In the data rows, 128 means zero.
The table:
[109  82 104 123 151 129  77 187 124 143 133 115 101 144 155 144 148 133
 109 105 131 136 132 147]
[123 113 118 128 134 129 115 146 131 130 133 125 117 141 137 138 129 137
 125 109 127 132 138 135]
[142 179 175 141  94 111 151  78 100 125 114 154 173 111  90 129  97 143
 149 158  87 139 119 120]
[129 159 153 141 109 121 137 104 108 128 129 134 154 121 110 122 116 133
 140 149  97 140 120 117]
[178 227 192 152  84 114 230   0 122 107 111 156 191  76  73 100  71 112
 170 196 100 119  99 100]
[126 118 115 126 136 136 128 135 128 129 131 122 124 133 135 126 137 122
 127 126 142 124 132 129]
[125 125 140 133 127 115 106 136 116 144 134 133 138 128 120 136 120 141
 130 125 111 139 125 124]
[142 230 232 159  82  94 129  69  65 140 112 175 204 107  63 131  47 160
 166 181   0 185 102 105]
[139 143 142 133 123 123 156 106 125 123 125 133 147 113 117 111 121 130
 132 142 130 130 121 122]
[132 137 132 126 123 123 123 121 129 124 127 133 136 131 121 138 125 126
 128 134 117 125 134 126]
[129 151 161 145 100 108 109 118  93 137 119 149 155 125 111 144  92 151
 146 135  79 160 125 132]
[135 163 153 137 118 117 121 119 115 138 128 137 156 126 111 128 108 135
 137 143  90 141 123 120]
[127 140 156 135 116 116 122 119 108 136 123 139 143 123 120 136 109 143
 138 133  97 147 113 129]
[171 108  49 100 163 170 250  63 211  89 127 102  90  95 149  64 192  55
  99 136 255  22 126 124]
[165  93  42  87 164 173 237  78 208  95 120 102  77 104 159  68 202  52
  87 143 255  38 129 131]
[159 100  50 100 168 168 248  66 216  88 130 103  83  96 159  70 194  54
 101 135 255  34 129 123]
[153 122  72 102 160 149 209  80 185  99 139 101  98 109 142  86 172  76
 118 146 239  53 132 117]
[109  83 103 117 147 133  80 195 120 143 132 117 108 145 152 131 150 139
 109 103 131 135 135 148]
[123 115 136 138 124 127  97 149 113 138 118 136 131 135 134 153 108 140
 129 120 102 155 118 138]
[113  96 100 117 146 137 118 152 144 125 136 109  99 145 144 130 162 118
 114 111 158 115 148 132]
[182 243 208 160  83 115 235   0  98 113 109 167 205  68  60  83  54 116
 172 203  85 129  88 103]
[129 125 135 131 124 129 126 133 123 143 122 130 129 124 124 126 124 130
 128 131 122 136 123 129]
[131 130 121 118 131 132 132 119 137 124 130 128 128 130 129 131 132 120
 124 124 136 123 131 129]
[106 122 145 134 123 118  86 163 109 139 137 134 133 143 127 143 120 149
 129 122  78 154 131 133]
[103  75  87 116 155 136  93 187 132 132 141 109 103 151 158 127 163 128
 112  96 159 120 144 140]
[129 135 145 133 111 116 111 132 121 128 125 138 135 124 127 144 112 143
 133 122  99 141 122 132]
[135 132 133 128 126 127 139 121 128 126 127 129 134 122 127 125 127 121
 127 134 130 127 128 124]
[113  90  92 119 150 138 124 158 140 125 143 109 106 131 151 119 160 120
 119 109 162 108 145 127]
[128 152 142 134 116 119 136 117 116 131 127 135 146 122 114 123 115 132
 134 141 111 131 124 125]
[ 98  81  93 117 146 136  78 197 128 132 141 115  93 158 151 146 153 133
 107  94 134 139 148 137]
[134 199 205 154  85 101 117  95  67 131 116 158 186 122  79 145  66 162
 158 163  23 182 110 120]
[136 189 194 151  87 103 128  98  81 138 121 158 181 118  86 133  77 152
 154 157  42 172 108 108]
[121 119 113 128 137 130 127 132 136 131 132 118 121 136 136 122 144 123
 129 123 143 120 132 124]
[130 127 128 127 128 131 134 121 132 131 129 125 132 128 129 126 131 123
 126 129 134 125 129 121]
[124 131 138 132 122 126 131 130 125 141 120 131 135 128 118 130 120 128
 133 135 113 137 127 126]
[162 105  69  96 160 167 242  70 200  97 116 107  94  99 156  78 190  62
  97 142 255  48 124 127]
[119 135 151 128 124 118 100 143 112 143 127 131 133 125 134 138 112 142
 140 128  84 155 115 131]
[156 176 161 137 109 131 171  69 124 130 108 139 153 100 103 125  89 124
 139 159 103 127 110 120]
[118 102 131 138 124 133  97 149 119 143 122 131 122 134 133 151 118 145
 126 117 114 149 123 139]
[122 116 110 122 137 133 118 135 133 130 137 120 117 138 140 131 138 130
 127 122 140 123 133 129]
[188 225 163 136  90 136 255   0 146 101 101 161 173  69  80  97  81 101
 159 192 156  94  95 114]
[108 104 135 130 132 117  93 170 120 138 130 135 122 138 132 152 127 140
 129 114  99 153 129 136]
[ 91  65 100 120 150 126  41 220 122 141 140 107  90 170 160 166 154 151
 113  78 111 143 157 147]
[129 211 211 158  81  92 102  92  68 144 118 166 194 122  62 146  56 163
 162 169  13 183 115 108]
[125 132 148 129 115 121 102 138 112 131 130 138 143 129 129 146 117 144
 133 121  97 150 131 130]
[139  88  64 108 161 155 169 129 184 110 135 101  86 127 152 103 182  86
  96 123 231  67 137 129]
[142 189 183 144  88 108 156  71  98 123 113 150 172 105  91 124  87 140
 159 165  87 142 112 116]
[122 113 139 132 125 126 116 146 121 136 126 128 130 127 138 131 126 132
 131 110 112 141 121 131]
[106  94  98 112 148 130  96 175 138 132 138 109 107 146 155 137 153 130
 117 100 148 123 144 144]
[121 117 119 138 134 130 115 151 125 136 133 119 114 132 132 131 134 136
 132 122 123 127 120 123]
[164 166 147 138 114 134 180  67 136 128 114 138 139 108 105 114  96 122
 134 158 126 116 113 120]
[ 91  72  72 115 153 139  70 206 148 132 138 107  83 164 160 147 168 134
 102  87 169 121 151 135]
[ 90  56  74 119 165 138  54 224 138 138 149 103  82 173 167 152 166 136
 102  80 148 125 158 140]
[125 145 138 149 121 117 101 142 109 137 130 134 136 137 118 136 111 144
 133 123  95 145 129 127]
[110 123 141 126 126 117  90 151 107 142 134 132 141 128 136 142 120 149
 145 125  82 155 120 132]
[144 195 202 156  83 104 138  86  82 138 105 164 191 109  83 132  62 143
 159 161  39 174 107 120]
[119 104 112 122 140 129 109 155 139 120 130 117 106 142 145 138 148 128
 115 105 135 125 138 146]
[124 114 120 131 126 134 123 136 132 127 128 126 120 136 130 133 131 129
 125 120 135 130 130 134]
[120 114 113 128 129 137 114 147 133 130 131 120 115 134 135 128 141 128
 122 104 147 118 137 128]
[ 97  83 112 116 146 117  53 214 114 136 132 115  99 169 157 162 149 157
 115  89  91 153 147 149]
[108 116 139 133 131 115  70 183 103 141 138 128 125 149 130 142 134 147
 127 114  83 157 135 130]
[100  77  97 115 149 138  68 201 123 141 139 112  95 155 157 137 162 134
 109  95 137 137 141 140]
[151 178 180 150 107 119 166  64 108 130 114 150 164 102  92 120  87 131
 145 159  90 142 110 125]
[115 123 163 135 116 116  87 147 100 139 123 143 149 130 129 148 103 154
 141 122  67 167 124 134]
Each row belongs to one hidden group. Groups can overlap: rows of different groups may look alike. The first row asked about is in group 0, and each new group gets the next number.
Some new rows, each followed by its group:
[151 191 170 144 105 122 169  68 112 124 117 148 161 108  87 119  82 132
 150 162  89 130 114 112] 0
[132 134 124 121 131 127 123 123 132 125 127 131 130 127 125 136 130 128
 123 126 130 123 128 132] 1
[174 142  79 101 143 162 255  35 195  89 121 110 101  92 134  75 172  64
 109 159 255  38 122 120] 2
[127 198 201 157  84 100 108 106  69 140 118 157 183 128  81 140  65 163
 159 156  25 182 113 118] 3
[122 114 117 121 130 123 131 129 132 126 139 120 124 132 136 117 141 129
 132 129 141 123 141 127] 0
[148  96  65 106 163 160 175 118 180 105 133 101  86 124 151  96 178  87
  99 127 234  60 136 128] 2
[132 137 153 133 119 114 123 122 111 137 122 137 144 123 122 132 110 137
 137 140  97 141 111 124] 3
[ 93  72  78 115 152 144  69 199 148 127 137 110  78 166 161 158 167 135
 103  84 168 119 150 134] 4
[128 140 160 138 110 114 115 123 104 135 121 141 143 129 117 133 107 146
 142 135  90 147 118 128] 3
[115 101 100 121 150 141 110 162 137 120 143 113 107 146 135 121 154 124
 117 110 157 111 147 128] 0
[ 94  58  78 119 156 134  57 219 140 134 143 101  81 168 170 155 166 134
 107  82 156 123 155 142] 4
[118 125 161 132 120 106  77 153  98 146 128 135 145 135 131 148 103 153
 142 122  61 171 120 135] 1
[128 135 131 129 126 126 146 115 130 124 129 124 138 124 121 113 121 129
 134 140 139 127 130 122] 0
[140 160 147 133 117 122 158  93 126 119 128 131 148 113 100 115 116 126
 136 147 122 127 126 123] 0
[ 98  76  83 113 154 140  78 198 136 137 142 106  86 157 162 143 164 133
 107  98 150 127 150 146] 5
[118 103 109 123 141 133 106 155 134 139 138 122 109 133 139 129 136 131
 126 121 138 126 134 134] 1
[129 112 116 122 132 142 127 137 132 132 129 123 122 131 140 120 140 124
 119 118 150 111 135 123] 2
[142 147 149 128 127 125 160  96 130 124 125 130 146 112 116 112 121 121
 134 141 121 129 125 123] 0
[107  90 106 120 147 127  95 168 138 125 142 113 105 145 153 140 160 124
 116  95 145 125 143 144] 0
[112 112 135 125 137 121  90 162 120 139 138 127 127 139 135 142 122 139
 125 117 104 149 135 136] 6
[185 188 140 130 106 138 242   4 156 108 109 145 156  79 104  92 101  90
 142 182 173  86  93 112] 7
[100  70  75 115 153 141  83 192 149 131 142 110  85 158 158 141 167 128
 108  93 177 119 157 139] 4
[154 189 172 143 106 128 163  67 114 132 116 152 159 108  91 120  81 135
 148 165  88 134 109 113] 0
[129 112 121 121 134 130 123 153 134 133 135 123 121 134 139 129 141 127
 124 113 128 128 132 123] 6
[165  99  53  93 170 170 246  69 211  89 129 101  78  98 161  68 193  55
  98 132 255  34 128 119] 2
[106  92 116 123 143 117  79 198 117 122 138 115 106 153 156 149 145 142
 124  89 105 146 143 143] 4
[114 132 165 138 111 110  76 139 103 142 122 145 153 131 130 150 100 156
 143 118  61 174 126 133] 1
[102  64  70 109 144 145  83 194 152 133 133 102  73 161 167 148 169 130
 104  94 174 124 150 140] 4
[106  85 111 129 141 123  86 187 131 125 140 112 108 152 151 141 149 135
 121  88 121 142 149 138] 4
[125 116 131 130 132 117 103 146 119 138 130 131 131 133 128 143 122 139
 128 123 111 144 119 135] 3
[121 108 127 128 129 132 121 150 134 134 130 127 124 123 139 136 130 130
 126 107 119 135 122 131] 6
[129 213 213 165  79  95 100 102  71 132 114 164 188 122  67 146  55 166
 160 159  10 190 114 112] 3
[110 125 145 142 125 121  78 165 110 142 133 128 129 137 128 145 123 153
 128 109  87 153 133 135] 6
[ 88  51  74 117 161 139  48 224 138 139 150 101  78 170 169 152 170 135
 100  82 152 128 160 142] 4
[138 150 145 128 123 124 157  95 126 120 129 131 146 113 112 118 113 124
 137 140 124 132 121 130] 0
[117 137 148 131 119 121  94 139 109 132 127 136 147 138 124 143 111 140
 135 124  83 153 126 124] 1
[191 236 201 151  78 123 242   0 121 106  94 174 194  70  67  99  59 121
 164 190  97 124  90 107] 7
[168 135  79 107 155 156 226  61 188  95 130 113  99 103 141  82 168  67
 106 149 250  46 130 116] 2
[ 97  70  73 112 142 141  88 193 142 134 136 109  79 152 165 156 173 135
 106  91 167 124 151 142] 4
[136 198 202 155  84  99 126  93  79 136 114 164 186 116  82 132  67 157
 160 161  28 177 105 117] 3
[ 95  68  74 116 154 139  72 206 144 132 138 109  77 166 161 153 167 130
 103  88 166 119 153 136] 4
[150 117  75 100 159 152 204  83 182 107 140 103  95 106 150  86 169  74
 112 142 236  60 130 122] 2
